Here are some numbered points:
tensor([-0.82, -0.75,  1.10, -4.40, -2.82, -1.58,  2.41,  1.50, -0.27,
        -0.65,  2.50, -2.67]) 0
tensor([ 1.32, -0.60,  0.56, -0.07, -0.88,  0.42, -0.46,  0.62, -0.11,
         0.14, -0.24, -0.60]) 1
tensor([ 0.51, -0.48,  0.87,  0.65, -1.21, -1.32, -0.04,  1.50,  0.89,
        -0.44, -0.28, -0.17]) 2
tensor([ 1.54,  0.76, -1.55,  1.13,  2.19, -0.01,  0.58,  0.54, -0.79,
        -0.58,  0.07,  1.60]) 3
tensor([-0.02, -0.34,  0.70, -1.34, -0.49, -0.09,  1.21,  1.45,  0.04,
         0.07,  1.32, -0.17]) 4
tensor([ 0.26,  0.64, -0.86,  0.94,  0.91, -0.22, -0.56, -0.26, -1.55,
        -0.18,  0.22, -0.15]) 5
tensor([ 1.02,  0.01, -0.50, -0.38, -0.73, -0.19,  0.83,  1.25, -0.46,
        -1.05,  0.13, -3.88]) 6
tensor([ 0.92, -1.14,  1.95,  0.45, -2.80, -2.02,  0.05,  2.78,  2.46,
        -0.86, -0.77,  0.42]) 7
tensor([-0.09,  0.36,  0.33, -1.32,  0.16, -0.18,  0.06,  0.31, -0.23,
         1.05, -0.39,  0.61]) 8
tensor([ 0.63,  0.75, -1.00,  1.74,  1.14, -0.47, -1.08,  0.06, -2.06,
        -0.86,  0.20,  0.32]) 9
tensor([ 1.87, -0.13, -0.60,  2.33,  0.01,  0.17, -1.58, -0.60, -1.93,
         0.86, -0.43, -0.50]) 10
tensor([-0.19, -0.44,  0.71, -1.44, -1.05, -1.31,  0.71,  0.35, -0.38,
         0.00,  0.77, -0.93]) 11
tensor([-1.13,  0.88, -0.67, -0.49,  0.90, -0.30,  0.44, -0.38, -0.13,
        -0.30,  0.38, -0.71]) 12
tensor([-0.27, -0.38,  0.72, -1.92, -1.38, -1.52,  0.84,  0.43, -0.67,
         0.03,  0.95, -1.06]) 13
New points follow, each followed by the numbers of its five nearest points above by angle, nearest first.
tensor([-1.99,  0.15,  0.88, -0.73, -0.67,  0.28,  0.05, -0.07,  2.14,
         1.22, -0.76,  1.56]) 8 7 2 4 0
tensor([-0.03, -0.04,  0.15,  1.20,  0.95,  0.23, -0.19, -0.46,  1.07,
         0.35, -0.82,  1.20]) 3 10 9 7 5
tensor([ 0.10, -0.05,  0.24,  0.17, -0.14, -0.13,  0.30, -0.38, -0.84,
         0.88,  0.80,  1.10]) 8 10 3 5 9
tensor([-0.19,  0.22, -0.03,  1.58,  1.52,  0.57,  0.00, -1.11,  2.07,
         0.72, -1.32,  2.10]) 3 10 8 9 7
tensor([ 0.68, -0.22,  0.39,  0.97, -0.25,  0.01, -0.73,  0.01, -0.20,
         0.46, -0.41,  0.03]) 10 1 9 2 5
tensor([-0.08, -0.86,  0.98, -0.63, -0.45,  0.66, -0.12, -0.02,  1.32,
         0.69, -1.25, -1.04]) 1 7 2 6 8
tensor([-2.36,  0.56, -1.43, -2.27, -0.32,  1.66,  1.49, -0.83,  0.74,
        -1.08,  1.55,  0.58]) 12 0 4 13 11
tensor([-0.04, -0.71,  0.33, -1.09, -1.01,  0.53,  0.98,  1.13,  0.38,
         0.01,  0.76, -0.13]) 4 0 11 13 7
tensor([-0.32,  0.17,  0.12, -0.32,  0.00,  0.45, -0.27, -0.32, -0.09,
        -0.07,  0.13, -0.03]) 12 8 0 5 13
tensor([-1.35,  0.40, -1.14, -1.43,  0.63,  0.14,  0.69, -0.41, -0.48,
        -1.91,  1.30, -0.51]) 12 0 13 4 11
tensor([-1.24,  0.16, -0.99, -1.56,  0.44, -0.09,  0.79, -0.07, -0.37,
        -2.49,  1.28, -0.96]) 12 0 6 13 11
tensor([-0.69,  0.37,  0.58, -0.65,  0.19,  0.81, -0.37, -0.86,  0.07,
         0.36,  0.06,  0.87]) 8 12 4 0 5
tensor([ 0.15,  0.11, -0.48, -0.35,  0.30, -0.05,  0.62, -0.16, -1.29,
         0.21,  1.05, -0.46]) 5 12 13 0 11
tensor([ 0.20,  0.24,  0.36,  1.45, -0.06, -0.21, -0.87, -0.55,  0.77,
         0.80, -1.59,  1.00]) 10 7 2 9 3
tensor([ 2.29, -0.81,  1.82, -0.84, -1.16, -0.50, -0.61,  1.29, -0.74,
         1.42, -1.62, -1.19]) 1 2 7 11 8
tensor([-0.21, -0.45,  0.60, -0.83, -0.53,  0.12,  0.83,  0.75,  0.34,
         0.12,  0.63,  0.47]) 4 0 11 13 7
tensor([-0.96,  1.19, -2.48, -1.15,  0.66,  2.82,  0.09, -0.89, -0.99,
        -1.38,  0.90, -0.41]) 12 5 3 9 6
